Rows are one point carried round by a steady rotation, each followed by how many ticks it has turned.
The counts run from 0 to 648.
[119 174 112 102 186 107 184 112  77 164 110 185 132 162 115 145 114 103
 139 119 104 143 115 108  99 116 170  89 102  98 122 109 118 124 137 139
 137 147 155 162 142 129 139 152 156 155 148] -> 207
[119 167 140  97 151  95 167  99  64 118  98 143 110 144  94 174  94 136
 137 123 114 142 111 106 130 116 165 116 154 122 104  94 118 127 101 118
 140 149 162 164 178 131 120 113 101 145 171] -> 443
[131 123 166 161 146 150 165 139 119 162 155 136 123 140 134 138 116 112
 116 147  98 114 149 144 120 153  89 135 154 115 169 192 168  77 132  96
 153 149 139 175 119  95 170  92 129 106 123] -> 458
[130 160 115 146 186 126 124 115  92 169 123 112 145 128 137 156 143 115
 175 140 165 105  75 134 124 108  90 149  66 106 165 124  89 126 170 138
 133 184 116 154 101 138 135 159 120 135 129] -> 580
[141 160 149 103 101 107 153  88 110  82 150 143 117 108 126 145 101 146
 136 175 137  94 103 143 139 135 138 167 182 113 127 134 108 114  88 103
 123 159 172 137 154 140 143  58  96 129 115] -> 503
[110 181 120 103 182 112 177  96 110 167 141 143 132 145 143 148 110  95
 137 109 106 116  96 119  95 101 138  99 127 134 152 127 145 108 126 133
 155 163 104 174 118 161 117 164 120 138 184] -> 32
[142 154 153 113 123  96 129 109 158 149 112  95 149  98  89 124 155  88
 172 142 151  92  97 139 179 158  94 145  72 128 139 115  78 134 124 145
 110 174 126 106 138 140 113 129 113 104 125] -> 255
[133 130 180 126 107 107 147 140 142 105 113  85 125 114  72 133 108 117
 124 141  96 119 125 117 173 175 122 138 134 119 116 145 116  95  85 103
 138 146 141 142 188 101 139  61 103 107 139] -> 197
[118 151 154  97 159  80 187 111 115 151 113 145 161 123  89 149 118 107
 162 123 114 145 119  87 150 140 148  95 104 130 127  85  68 139  97 165
 114 159 134 122 157 125 102 141 123 150 150] -> 622
[125 179 101 117 185 117 128  94 100 163 121  93 147 128 142 150 118 100
 155 126 131 106  57 113 114 107 114 132  62 112 143 120 107 130 140 133
 148 182  91 162 107 156 119 158 125 130 153] -> 426
[118 147 138 142 161 115 145  86  93 175 131 128 161 103 109 173 145 137
 178 129 164 126 102 130 146 134  94 123 109 135 165 107  81 150 140 161
 124 184 138 125 127 133 106 174 102 133 147] -> 404
[122 165 127  77 156  77 170 109 118 157 113 170 140 164 120 130 112  91
 147 129 114 128  86  84 111 117 181  98  97  90 112  94 103 107 112 155
 133 143 126 154 143 147 137 137 131 152 128] -> 447
[128 125 129 125 106 152 107  98 116 167 117 111 120 148 141 148 146 132
 124 142 134  93  91 137 105 131 101 140 148  96 144 154 202 104 121 105
 165 165 162 162 127 152 155 132  80  65 129] -> 5
[126 142 131  77 135  95 180 103 151 175 126 170 158 137 101 100 136  80
 128 123 100 118 125 110 125 152 157  77  89 105 119 109 109 136 116 152
 117 147 149 117 145 142 123 153 160 104 128] -> 296
[145 168 166 128 129  97 152 117 131  97 150 104 120  85  97 141 111 115
 150 162 136  99 114 148 181 153 101 175 137 141 150 139  81 112 116 111
 118 167 118 135 154 120 134  68 107 139 130] -> 347
[148 136 189 143 115 128 137 150 141 125  98 105  86 132  86 141 139 117
 139 155 131 104 139 150 161 156  98 166 136 109 140 150 143  86 132  99
 133 145 151 157 162  98 170  71  92 104 125] -> 436
[149 164 131 128 140 130 158 114  89 119 139 154 130 102  98 114 125 124
 139 158 125 109 139 174 157 164 128 143  99 111 133 134  56 154 161 113
  91 165 183 103 146 121 139 104 172 124 111] -> 323
[137 146 120 127 156 144 173 131 121 160 142 156 147 138 109  94 125  87
 115 130  78 116 144 153 124 161 126 103  66 101 141 158 104 133 155 105
 123 153 155 137 127 117 149 125 208 108 124] -> 300
[137 148 135 117 152  97 120 117 121 178 110 108 149 126 127 158 159 114
 184 144 177 106  62 109 138 116 101 140  86 109 159 100  96 121 125 169
 127 173 112 132 110 141 131 157  80 123 113] -> 252
[114 139 172 120 126 119 192  90  91 138 120 166 124 132  89 166 112 149
 127 133 102 145 158 125 133 152 145  99 195 132 133 123 142 130  95 121
 134 151 188 135 180 118 125 123 102 118 162] -> 49
[144 170 149 138 167 119 144 113 123 170 122 117 123 106  99 137 159  93
 164 121 158  90 113 174 151 135  76 149  76 134 166 128 113 134 165 130
 123 174 124 143 126 146 116 158 114 111 167] -> 341
[145 139 189 128 126  90 158 143 166 122 137  97 128 111 109 134 120 101
 155 162 128 105 114 114 173 159  95 154 121 113 153 138 102  75 101 123
 123 141 105 140 135 108 150  69  96 139 110] -> 194
[131 148 146  87  97 100 138 100 120  97 114  95 124 126  91 141  94 129
 114 149 100 107 101 112 147 150 151 135 154 113  95 120 126 113  67 100
 139 158 160 144 193 132 128  72  96 108 150] -> 352
[115 154 117  74 143 101 163  84 141 160 125 137 152 156 120 120 117  91
 116 113  81 117  91  90  99 126 161  82 115 112 113 113 157 117  82 129
 149 148 131 150 148 164 113 148 129 108 159] -> 118
[110 113 147 104 116 115 149 102 104 163  81 132 162 143  76 161 136 141
 145 127 107 147 118  83 141 155 151  77 122 105 108  96 121 148  85 152
 130 153 186 121 180 117 127 145 109 103 142] -> 139
[135 142 136  91 117  86 138  82 133 161 119 137 167 107 102 128 156 114
 172 143 154 108  88 120 154 139 128 115 101 118 131  89  77 159 105 166
 102 167 156  88 142 147 112 151 112 107 114] -> 78
[131 172 104 110 171 105 152 125 133 141 143 104 152 127 131 106 101  60
 133 135  94 102  84 115 130 139 125 122  51 102 130 142  82 105 132 117
 144 163  93 152 113 138 134 116 167 132 144] -> 604
[152 150 159 143 130 118 141 116 139 148 121 114 135  93  89 122 166 107
 156 145 156  93 132 184 176 166  79 151  88 135 161 136  92 146 160 130
  97 167 156 110 142 123 131 132 120  98 128] -> 496
[127 154 120  93 105 114 128  94  84  94 111 127 119 141 125 149  96 154
 133 162 133 114  81 113 124 121 165 154 159  84 103 121 119 122  87 110
 144 159 171 148 163 134 145  69 100 126 109] -> 505
[132 139 106  96 159 107 158 110 123 178 138 167 173 155 144 113 123  98
 138 147 114 131  94  84 107 132 154  88  79  79 138 113  84 121 118 157
 114 157 138 130 110 134 141 142 170 136  90] -> 57
[123 121 107 106  95 155 119  75  92 125 128 119 149 129 117 119 107 144
  96 149  83 107 103 136 115 159 136 111 144  94 110 157 162 142  92  89
 149 163 190 134 153 149 138 105 141  71 121] -> 570
